70,148,168,119,43,199 -> 199, 43

58,45,148,127 -> 148, 45

135,164,86,143,44,79 -> 164, 44

158,57,180,134,137,142 -> 180, 57

168,174,85,69,66,35,198 -> 198, 35

46,150,40,135 -> 150, 40

140,137,156,139,117
92,88,208,132,58
148,152,152,123,122
-> 208, 58

128,215,170,218,83 -> 218, 83
---
array([[169, 135, 114, 106,  82,  63, 136],
       [132,  91, 161, 202, 130, 123, 118],
       [117, 102, 143, 216, 125, 138, 124]]) result: 82

array([[112, 129, 139, 140, 123, 106, 121],
       [220, 103, 159, 165, 205, 112, 127],
       [113, 130, 119, 121, 119, 127, 130]]) result: 123

array([[139,  85, 102, 118, 211, 127, 124],
       [130, 123, 138, 139,  52, 112, 147],
       [133, 114, 126, 124,  54, 125, 116]]) result: 211

array([[ 91,  48, 100, 142, 147, 135, 167],
       [152, 117, 123,  82, 100, 123, 108],
       [153, 199, 140, 132, 128, 145,  98]]) result: 147

array([[140, 155, 133, 190, 138, 101, 129],
       [143, 122, 133, 104, 142, 133,  45],
       [139, 137, 134, 154, 137, 114,  51]]) result: 138

array([[150, 162, 168, 147, 150,  84, 220],
       [150, 162, 132, 147, 139, 149, 204],
       [170,  50, 186, 118, 171,  84, 188]]) result: 150

array([[ 89,  98, 126,  79,  51, 107, 153],
       [143, 121, 151, 130, 159, 157, 139],
       [ 97,  94, 100,  93,  99,  99,  93]]) result: 51

array([[137, 105, 140,  96, 114, 103, 198],
       [112,  53, 136, 110, 125, 165, 202],
       [ 91,  51, 151, 122, 128, 170, 206]]) result: 114

array([[112, 124, 143, 125,  65, 155, 153],
       [121, 177,  76, 125, 206, 140, 153],
       [142, 141, 116, 125, 174, 102, 110]]) result: 65

array([[147, 115, 122, 149, 201,  62, 187],
       [149,  98, 143, 145, 152, 105, 105],
       [144, 115, 136, 117, 163,  77, 162]]) result: 201
---
169  95  88  93  43 gives 88
40 33 28 34 38 gives 28
143 204 160 129 128 gives 160
 39 111  87 100 123 gives 87
 35 180  41  82 199 gives 41
143 162  91  36  75 gives 91
 92 199 122 154  41 gives 122
---
 60  55 124 160 218 148 value 218

 96 108 121 136 111 111 122
115  96 170 185  55 124  85
 98 105 127 143 106 110 118
value 185

205  79  65 210 149  40  97 value 210

129 183 137 152  96  52 value 183

133 131 184 228  80 128
 98 177 208  97 135 175
value 228

132 154  90  92 136 109
117  91  84 105  56 109
value 154

 74 124 115 141  51 123 value 141

 51 210 152 129
 73 198 140 129
 73 163 152 129
value 210

169 139 200 149  56 192
 72 161 134 122 142 161
176 103  92 177  66 186
value 200
---
array([141, 112, 161, 113, 212, 127]) >> 161
array([122, 199, 115, 119]) >> 115
array([217, 155, 225, 142, 148, 135, 215]) >> 225
array([ 97, 117,  51,  67]) >> 51
array([116,  99,  56, 110,  81,  86]) >> 56
array([156,  94, 205,  85]) >> 205
---
188  53  47 135 --> 188
175 152 203 133  81 165 121 --> 175
 39 144 175 135 --> 39
 98 192 202  52 188 228 --> 98
133 202 195 217 --> 133
105  79  88 109  57 --> 105
167 169 119  36  94 --> 167
100  52 113 170 118  67 --> 100
131 103 181  92 162 227 140 --> 131
141 228 158  75 --> 141
---
[[148  45 163  61 192 134 110]
 [149  94 159  71 180  86 130]]
180

[[193  87 167 126 121 181]
 [179  87 138  96  80 210]
 [189  87 162 121 115 185]]
121

[144 130  91  51]
130

[129 149 131 209 169 171]
209

[[ 81 121 158 127]
 [ 84 149 199 119]
 [ 47 104 170 109]]
104

[ 54 186 110 144 212 218]
144

[ 99 131 176 128  56]
176

[163 113 122 202]
113

[128 108 117 136 124 132  53]
124
---
128 131 128 118 135 128 133
141 127 121 214 226 128 125
>> 121

119  30  31 191  46
141  33  68 132 103
104  71  49 193  47
>> 68

 70  92 100 152
116  55  54 107
>> 54

105 152 147 146 132  96
213  96  66  93  95 168
>> 66

149 191 202 100
152 185 150 101
162 146 122 108
>> 150

155 142 112 118
119  99 203  98
144 105  76 171
>> 203

124 131 104 126  87
130 115 168 116  87
 82 121 210  85  87
>> 168

164 156  89 119  95 134 150
125 164 124 120  67  93 114
171 212  60 126  82  96 209
>> 124

190 143 158  93
196 123  37 193
145 116 217 120
>> 37
---
 64 120 126 165  36
117 140 110  67 157
130 119  96 126 142
gives 36

209  83 109 176
146 160 138 115
 66  96 143  79
gives 146

133 156 152 127 177 138 200 gives 177

118 122  69 154 112 199  63 gives 112

 34 180  81 139 141 gives 141

113 165  82  60 222 gives 222

 74  34 139 123
108 174 161 127
141 108 202 157
gives 108

128 165 155 180 105 190 154
114 170 115 190 133 169  70
198 202  79 134 112 124 176
gives 105

 93  85  57 136 157 100
 89  72  42 145 176 107
 66  66  66  66  67  66
gives 157
---
177 152  59  32 -> 59

151 164 221 189
118 112  88 101
148 160 210 182
-> 221

110 205 122 184 -> 122

119 150 202 129
115 225  99 135
-> 202

 42 177  63 131 -> 63

133 108  48 101 -> 48

117  52  29  67 -> 29
---
[[ 90 123 172 107 102 137 130  96 169  55  65 114]
 [114 130 155  88  82 125 130  83 166  43  84 100]
 [101 130 180 104  79 133 144 113 167  35  60 126]
 [107 137 171  94  91 126 140 114 171  38  59 123]
 [ 91 114 166  97 108 145 137  83 181  47  49 101]]: 90

[[168 154  43  40 181 124 151  97  55 100 116 144]
 [114  94 110 105  80 224 103 219 107 219 102 114]
 [ 42  41 129 113  42 161  35 171 143 173  45  30]
 [144 154  44  49 162  89 150  85  65  86 141 135]
 [ 61  79 116 148  79  87  55  66 122  71  87  68]
 [ 94 116 137 119 147  34 106  42 118  36 106  96]
 [224 216  98 106 211 189 217 169 105 175 207 215]]: 168

[[104  77 174  32 199 154  84 139]
 [109  77 174  35 196 151  85 142]
 [102  79 175  33 203 156  80 135]
 [102  79 175  33 204 155  82 136]
 [108  77 175  33 197 149  85 144]
 [103  78 174  32 202 153  81 137]
 [107  78 175  31 198 151  84 142]
 [109  75 175  35 195 148  85 146]]: 104

[[ 92  99 125 106 137  93 120]
 [112 128 113 133 156 109 111]
 [132 103 153 134 129 208 140]
 [168 167 108 165 121  81 138]
 [165 156 127 126  92 116 151]
 [113 117 143 106 158 195 136]
 [115  99 171 148 115 151 130]]: 92

[[ 60 207 132 156 207  64 111 113 174 154 218  94 109]
 [206 171 141 203 202  65 126 138  57  82 210 138  98]
 [ 49 128 189 198 204  50  58 177 195 193 196 163 195]
 [ 98 162  82  47 168  80 184  94 170 144  70  93  70]
 [ 65 182  99 108 168  99 168  95 170 160 110  90 100]
 [166 150 211 197 193  51  56 202 100  79 193 184 191]
 [ 55  48 206 192  60 190  56 181 200 180 110 179 215]
 [106  63 141 122  44 215 103 147 164 140  56 176 182]
 [174  67 220 122  61 193  76 199  87  95  77 201 198]
 [137  94 203 199 209  68  53 215  84  85 205 182 214]]: 60
---
 91 206 101 139
 92 104  90 153
ans = 206

128 123 128 126
147 130 130 130
226  42 141 224
ans = 130

143 118 115  95
126  51 106  55
195 114  44  37
ans = 51

132 123  89 104
 79 196 168  81
111 134  35  61
ans = 196

139 124  87 131
140 103 130 126
131 128  40 130
ans = 103

101 114  99 135
 63  57 192  83
ans = 114

114 218 140  54
147 159 187  99
101 209 143  46
ans = 159

144  85 144 150
 80 178  56  99
183 119 197 195
ans = 178

137 204 172 102
122  36 141  49
135 148 115 115
ans = 36
---
[[ 76 102  69  48 106 207]
 [ 58 140  71  50  79 204]
 [174  54  71 128 195 127]]
207, 174

[141  46 126 165 202]
202, 141

[172 209 126 111]
111, 172

[192 199 141 164 149 138]
138, 192

[161 102 200 215]
215, 161

[[110  90 107  91 120 145]
 [148 214 149 158 137 115]]
145, 148

[[ 98 169 210 209  68  54  88]
 [149  89 138 151 135  94 186]
 [182 115 103 161 187  96  82]]
88, 182

[[223  43 172 145  60]
 [185 105 103 186  69]]
60, 185

[[130 181  50 126 170  29  73]
 [170 129 140 169 170 140 204]]
73, 170

[179 204  42 125 131 215]
215, 179
---
 62 145 209 116  82 100
182 133 101 159 171 170
--> 101

135 174 151  96 227 --> 151

132 106 208 197 130 125  30 --> 208

144 214 184 146  87  84 147 --> 184

 82 202 144  64  30 --> 144

181  86 101  88 202 186 189 --> 101

128 215 203  82 228 190  36 --> 203
---
[158  68 124  41] yields 124

[[183 149 165 214 199]
 [210  99 148 171 189]
 [132 126  66  81 163]] yields 66

[[205 177  52 199]
 [207 203  58 124]] yields 58

[187 202 121  68 210] yields 121

[[188 126  72  63 190]
 [ 57 172 181 173  74]
 [183  36 107  87 162]] yields 107

[[ 64 160  97 172 171 128]
 [138  78 126  61  79 204]] yields 126

[175  47  92 168 190  86 203] yields 92

[ 92  57 136 218  29] yields 136

[[184  39 209 223]
 [170  40 179 190]
 [ 98  93 109 172]] yields 109
